[ 91  90  77 164 135  89 162 148 127 112 158] = Dibat
[162 148 112  89 164  91  89 124 142 147 127] = Zemup
[162 148 112  89 164  91  90  77 127 159 135] = Nufi
which: [ 91  90  77 164 135  89 162 148 127 112 158] => Dibat
order: [ 77 127 159 135 162 148 112  89 164  91  90] => Nufi

[ 87 150 106  78 155 176  87 191  61 163  97 167 151 151] = Nor
[ 75 139 151  91 142 131  87 169  75 128 155 195  58 118] = safa
[107 151  98 122 127  78 139 170 138 167  91 135 107 183] = rovu
[ 91 143  83 133  74 159 154 172 135 115 154 128 201  61] = rafus
[150 143  82 115  67 183 142 168 115 157  85 140 109 177] = Tosud
[112 110 125 123 163 132 154  69 123 166 137 128 204  70] = dezov
tail: [143  83] => [133  74 159 154 172 135 115 154 128 201  61]
present: [159 154] => yes
step -1: [159] => [158]

[130 131 141 131] -> libev
[117 141 126 135] -> zub
[117 141 126 134] -> Mag
[136 123 176 131] -> Zinel
[102 159 149 152] -> Gepom
[115 142 105 131] -> dazu
[117 141 114 131] -> tedom
[203 159 215 178] -> bibep
[138 141 126 131] -> Fod
which: [117 141 126 135] => zub
present: [138 141 126] => yes

[176 103 116 113 107 170 159 121 103 139] = vemes
[147 106 134 116 107 131 150 117 153 138] = tur
[106 117 152 134 131 150 117 147 138 107] = Sud
[147 106 134 116 107 131 150 117 124 143] = zed
[152 116 150 147 107 138 106 117 131 134] = bufog
order: [106 107 116 117 131 134 138 147 150 153] => tur
order: [106 107 116 117 131 134 138 147 150 152] => bufog
present: [153 117 150 131 107] => no
present: [170 159] => yes

[144  96 132 148 147  80 126 155] = samo
[112 153 132 112 101 162 136 116] = likor
[157 128 146 143 152 130 156 126] = fol
[190  82 132 156 204  75 132 141] = vodug
[171 110 121 133 186 118 126 117] = nimu
[102 156 138 118  90 159 140 123] = Samum
[157 128 146 143 152 130 164 134] = lako
[160 121 146 145 158 118 153 134] = nibuz
present: [ 96 132 148 146] => no
next: [121 133 186] => [118]

[177 131 121 127 132 127 148 136 110 113 163 106 125  99 155 127 136 106
 130] : rabo
[119 117 154 130 149 132 190 134  92 178  73 156  78 169 153  88 157 114
 100] : sagu
[153  78 156 134 119 169 132 157 190 100  92 149  73 177 117 129 114 154
  88] : gil
[118 111  81 114 128  59  58 104 154 151  95 129 138 107 139  90 202  83
 149] : vub
[128 121  98 126 126  79  99  98 146 146 102 126 137 110 138 102 184  96
 140] : Kovo
[120 127 135 134 128 113 118 121 110 114 163 106 127 129 133 115 125 122
 123] : zuzok
[190 132 157 100  73 114 169  92  88  78 119 178 134 129 153 117 156 154
 149] : Lenu
[127 127 121 137 176 158  88 137 152 153 131 100 104 176 111 124  69 114
 110] : zigav
tail: [110 113 163 106] => [125  99 155 127 136 106 130]
order: [119 190 156 117 153 129 100 114 154 169  73 149 178 134  92 132  78 157
  88] => Lenu
next: [152 153 131 100 104 176 111 124  69] => [114]
step +1: [156] => [157]
order: [149 154 156 117 153 129 134 178 119  78  88  92 169 114  73 100 157 132
 190] => Lenu
next: [ 92 178  73] => [156]

[108 100 114 128 111 129 159  92] -> med
[154 123 169 139 137 140 166 137] -> releb
[158 132 127 162 123 149 163 141] -> Teg
[154 124 169 139 137 102 131 106] -> favom
[117 128 126 137  92 126 129 125] -> gufo
[115 143 122 100 201  90 170 149] -> zalob
[108 111 114 129 101  92 159 128] -> dom
next: [101  92 159] => [128]
present: [200  90 170] => no
next: [114 129] => [101]
order: [ 92 100 108 111 114 128 129 159] => med
tail: [154 124 169 139 137] => [102 131 106]

[145 163 113  93 165 156  79]  Losog
[146 163 113  93 165 156  79]  nup
[141 163 113  92 159  70  75]  nesu
order: [163 113  92 159  70  75 141] => nesu
tail: [145 163 113  93] => [165 156  79]
tail: [146 163] => [113  93 165 156  79]
tail: [141 163] => [113  92 159  70  75]
step +1: [113  93 165 156] => [114  94 166 157]

[133 150 139 142 184  97 148 133 153 143  85 124 133 152  41 148 159 117
 117 135 113 152 138]  Zibab
[112 122 133 123 136 159 161 135 128 144  86 177 115 129 121 120 212 145
 129 123  96 145 157]  Nedem
[143 110 129 117 152 175 167 111 129 121 104 181 124 113 155 109 200 120
 121 112 126 140 141]  zasu
[116 121 130 106 124 164 151 129 123 130  96 173 110 123 154 100 214 157
 140 149  85 129 147]  mopuv
order: [ 41  85  97 113 117 117 124 133 133 133 135 138 139 142 143 148 148 150
 152 152 153 159 184] => Zibab
step +1: [86] => [87]

[106 135  59  95] -> kunom
[125 105 135  97] -> nazur
[123 135  50 125] -> leso
present: [125 105 135] => yes
step +1: [105] => [106]
next: [105 135] => [97]
step +1: [59] => [60]
step -1: [106 135] => [105 134]

[145 112 107 144 123 134 100  93 161 106 116 152 174 116] = Vel
[141 108 166 156 142 172 108 104 160 104 126 150 165 114] = Vaba
[135  59 135 193  83 157  82  54 145 114  82 143 160 137] = ton
[133 147 158 105 137 108 125 129 126 157 112 108 105 122] = mevo
[145 112 107 144 123 134 100  93 161  79 153 158 164  91] = Buna
[145 113 163 185  81 155 107  82 107 137  89 117 110 152] = Sobo
[154 108 165 156 142 172 121 113 114 167  79 123 156 158] = kopim
[138 122 105 133 125 126 108 108 157 105 129 147 158 112] = bop
[154 138 108 123 150 134 117 119 157 120 122 149 177 117] = renik
[116  66 163 185  81 155 107  82 107 137  89 164 178  97] = fub
order: [112 158 147 129 105 157 108 108 126 125 133 105 122 138] => bop
next: [154 138 108 123 150 134 117 119 157 120 122 149] => [177]
tail: [100  93 161 106] => [116 152 174 116]
tail: [108 165 156 142 172] => [121 113 114 167  79 123 156 158]
present: [ 93 100] => no
order: [116 116 152 106 100 123 161  93 112 145 107 174 144 134] => Vel

[125 158 151  93  49 158 146 114 137 146 110 181 139 174 162] : Fani
[113 143 135 125 121 122 125 132 120 133 116 143 125 134 133] : goga
[143 132 121 134 125 116 135 114 120 122 125 133 133 143 125] : pavuv
[125 158 151  93  49 158 146 114 137 146 123 153 133 114 161] : nako
[128 135 127 110 131 132 118 149 141 140 117 148 135 113 108] : Sut
[103 137 122 127 157 107 109 137 104 133  96 129 107 108 126] : lokig
[131 140 128 132 141 148 135 118 135 110 117 113 128 108 149] : betim
[133  88 102 152 135 122 125 116 182  98 191 108 151 101 113] : Regif
step -1: [123] => [122]
order: [113 116 120 121 122 125 125 125 132 133 133 134 135 143 143] => goga
order: [135 131 108 149 141 128 148 135 110 117 128 113 140 118 132] => betim
step -1: [125] => [124]
next: [132 121 134 125] => [116]

[196  50  97  53 190 164 118  56  90  77 177  49 156  61 103 171 141] -> Luzu
[116 120 165  89 125  69 170  81  90 153 149  83 166  81  83 108 165] -> Sode
[200  50  94  52 193 166 118  55  86  77 181  47 159  59 104 174 143] -> Gisug
[108 113 119 106 124 120 115 112 125 123 112 125 111 125 117 122 123] -> dusu
[ 50  61 141 118  56  97 178  90 103 196 171 164  49 190  53  77 156] -> gimem
[120 126 118 124 124 120 122 124 120 125 123 123 122 123 126 126 123] -> Daki
[ 83 153 136 151  90  95 131 148 128 146  98 150 111 147 128  98 119] -> vum
[106 124 108 125 115 111 119 123 112 123 113 122 112 125 126 120 117] -> nuzum
[115 121 116 119 117 114 118 119 117 121 117 119 117 119 119 117 118] -> sovag
order: [ 49  50  53  56  61  77  90  97 103 118 141 156 164 171 177 190 196] => Luzu
step +1: [50] => [51]
order: [120 117 106 124 108 125 115 111 119 123 112 123 113 122 112 125 126] => nuzum

[138 161 136  88  95] : bapun
[113 168 103 146 145] : goge
[140 183 119 105 146] : damo
[141 142 142  74  53] : tiz
[146 169 113 103 145] : Taves
tail: [142 142] => [74 53]
step -1: [140 183] => [139 182]
order: [103 113 145 146 169] => Taves
step +1: [168 103] => [169 104]
present: [140 183 119 105 146] => yes
step -1: [113 168 103] => [112 167 102]

[214  84  99 172 140 168 187] = Vuzo
[209 107  99 172 140 172 188] = tet
[214  84  99 172 118  81  74] = lut
present: [214  84  99 172 140] => yes
present: [172 188] => yes
step -1: [172 118] => [171 117]
next: [ 84  99 172 140 168] => [187]

[120 131 109 137]  befe
[136 123 121 135]  bim
[137 121 135 123]  Nivib
[104 158 138 134]  Zufod
[109 131 137 121]  Vafit
order: [123 135 121 137] => Nivib
order: [131 137 121 109] => Vafit

[196 176 100 131 113 152 160 143 183 136  83 148 127 117 130 180  55 160
 135 119 129 132 110 168 174 116 128 142  66 160 124] : zol
[167 148 110 132 108 132 157 148 159 153  93 151 134  95  95 143  87 153
 109 108 137 129 127 153 149 113 122 131  87 135 143] : zam
[153 127 122 129 108 116 146 150 144 174 106 157 139  72  70 120 115 134
  87  90 146 112 138 145 124 119 138 132 102 110 116] : gakat
[115 162 118 148 136 148 122 135 144  94 118  77 130 184 150 163  72  99
 199 163 109 178 100 143 154 122 143  93 152 143 119] : Fofeb
[178  97 143 154 122 124 154 150 153 166  98 155 137  81  80 132  99 145
  97  97 142 120 133 151 137 115 132 131  93 122 147] : somer
next: [178 100 143 154 122] => [143]
next: [159 153  93 151 134] => [95]
step -1: [128 142  66] => [127 141  65]
order: [143 135  87 131 122 113 149 153 127 129 137 108 109 153  87 143  95  95
 134 151  93 153 159 148 157 132 108 132 110 148 167] => zam

[142 108 124 139  53  95 138] = botem
[134 140 144 126 171 147 131] = zime
[155 162 180 148 204 161 155] = mus
[142 116 129 134 112 118 129] = peke
[142 116 129 134 112 148 129] = litar
[134 139 143 131 155 139 133] = fedom
[142 116 129 148 103 122 162] = nazav
order: [134 116 112 118 129 129 142] => peke
step -1: [112] => [111]
next: [204 161] => [155]

[ 72 159 109  69] -> maduv
[ 86 141  92  82] -> Zadi
[177 104 165 181] -> riri
[ 97 139 115 100] -> fita
[178  97 151 169] -> dotu
[187  99 166 176] -> lusu
[ 93 172 175 117] -> Zemi
[ 86 182 171  97] -> zili
[177 103 165 183] -> leve
[171 108 169 167] -> nat
[ 86 182 171 101] -> Melo
tail: [ 86 141] => [92 82]
order: [141  92  82  86] => Zadi
tail: [177 104 165] => [181]

[128 153 128 122 158 128 153 124 148]  Zil
[135  80 138 135 153 156 158 143 187]  kole
[180 141 135 130 149 175 148 131 128]  dovo
[134 174 138 124 200 160 175 143 163]  Rogov
[128 169 132 128 189 128 164 138 189]  kiru
present: [128 122 158 128] => yes
tail: [135 130 149] => [175 148 131 128]
order: [128 130 131 135 141 148 149 175 180] => dovo

[108 103 125 142 143 120 112] : Kilig
[ 82  78 115 149 158 166 163] : Kedup
[165 163 145 146 107 155 137] : Gitar
[108 103 125 142 143 102 112] : Begu
[ 82  78 115 146 157 105  98] : maso
[115  53 143 173 172 135 114] : nele
present: [108 103 125 142 143] => yes
tail: [ 53 143 173] => [172 135 114]

[136 134 140 166 173 133 129 133 130 133 150 149] -> gez
[129 129 136 194 149 131 130 134 133 136 151 134] -> vuzev
[128 131 182 151 133 127 128 133 131 127 186 129] -> gef
[133 129 131 162 156 145 129 131 133 134 140 156] -> zigam
[132 129 131 166 173 133 129 133 130 133 150 149] -> kuv
[128 129 135 194 149 127 129 134 129 131 154 129] -> nekab
[129 129 147 172 147 130 129 140 129 129 176 131] -> gav
present: [194 150 131] => no
next: [133 134 140] => [156]
tail: [129 136 194 149] => [131 130 134 133 136 151 134]
tail: [182 151 133] => [127 128 133 131 127 186 129]
step -1: [140] => [139]
present: [149 127 129] => yes
next: [140 166 173 133] => [129]

[137 149 118 112]  mazo
[137 105 192 112]  rukek
[113 156 123  97]  Musor
[129 148 118 162]  Kuga
tail: [113 156 123] => [97]
next: [129 148] => [118]
step +1: [129 148] => [130 149]
present: [137 149 118 112] => yes
tail: [148 118] => [162]

[115 127 160 107 102 141 138 149 154 119 102  74 122 113] : det
[ 77 173 127  45  94 138 145  82 140 132 108  85 116 130] : zuz
[121  69 137 183 109 116 108 161 134  91 110 138 112 111] : Neduk
[115 127 160 107 102 141 138 149 154 119 102 113  87 113] : tefe
[121  67 137 190 114 114 104 161 130  90 111 144 119 116] : nol
[120  90 148 149 101 133 131 144 161  99  93 119  86 103] : Vovip
[121  67 137 190 112 114 104 161 130  90 111 144 119 116] : zomam
[114 129 160 105 102 141 138 150 153 120 102 112  87 113] : lomo
step +1: [107 102] => [108 103]
present: [119 102] => yes
step +1: [121  69] => [122  70]
step -1: [134] => [133]
step +1: [101 133 131 144] => [102 134 132 145]
present: [114 104] => yes

[157 132 112 142 142 153 133 106 116 128 102 117] -> tum
[129 129 128 127 128 127 130 129 126 128 129 130] -> nibaz
[106 111 142 125 112 133 159 160  80 142 121 165] -> Gok
[137  97 142 121 150 157 131 100 127 152 146 146] -> nito
[139 158 160 153  90 155 130 122 115  91 140  71] -> zifiv
[142 127 152 137 150 146 131  97 101 157 146 121] -> bige
[122 139 159 106  54 113 174 154  82 126 104 174] -> podem
step -1: [115  91 140] => [114  90 139]
order: [ 97 101 121 127 131 137 142 146 146 150 152 157] => bige
present: [142 153 133] => yes
order: [146 146 152 127 100 131 157 150 121 142  97 137] => nito
next: [139 159] => [106]

[160 131 125 116 153 132 138 141  88 177 103  97 115 126] : fovi
[103 153 131 160 115 126 132 177  97 141  88 116 138 126] : mivet
[175 144 157 128 115 140 138  94 130 101 141 108 138  94] : nov
[141 133 107 122 140 129 160 156  96 106 116 143 122 123] : nezib
[100 101 124 112 138 135 148 117 117 144 113 128 129  99] : tave
[175 144 157 160 115 140 138  94 130 101 141 108 138  94] : lepu
[129 138 101 128 124 117 100 148 100 113 135 117 144 112] : lalet
[112 151 153 139 136  90 146  84 138 139 129 129 116 114] : Gan
[105 104 116 129 126 143 113 124 127 145 114 143 117 118] : gadeb
tail: [131 125 116 153] => [132 138 141  88 177 103  97 115 126]
next: [138 135 148] => [117]
present: [146  84] => yes
which: [175 144 157 160 115 140 138  94 130 101 141 108 138  94] => lepu
order: [128 135 117 112 100 144 117 113 100 148 129 124 101 138] => lalet
order: [138 126 103 153 131 160 115 126 132 177  97 141  88 116] => mivet

[128 134 127 137]  pineb
[112 107 201 151]  Gos
[112 108 201 151]  Dera
[108 201 112 151]  Fug
[114 110 178 144]  ruz
tail: [107 201] => [151]
order: [144 178 110 114] => ruz
order: [151 201 107 112] => Gos
step +1: [201] => [202]
step +1: [128 134] => [129 135]
present: [151 112] => no

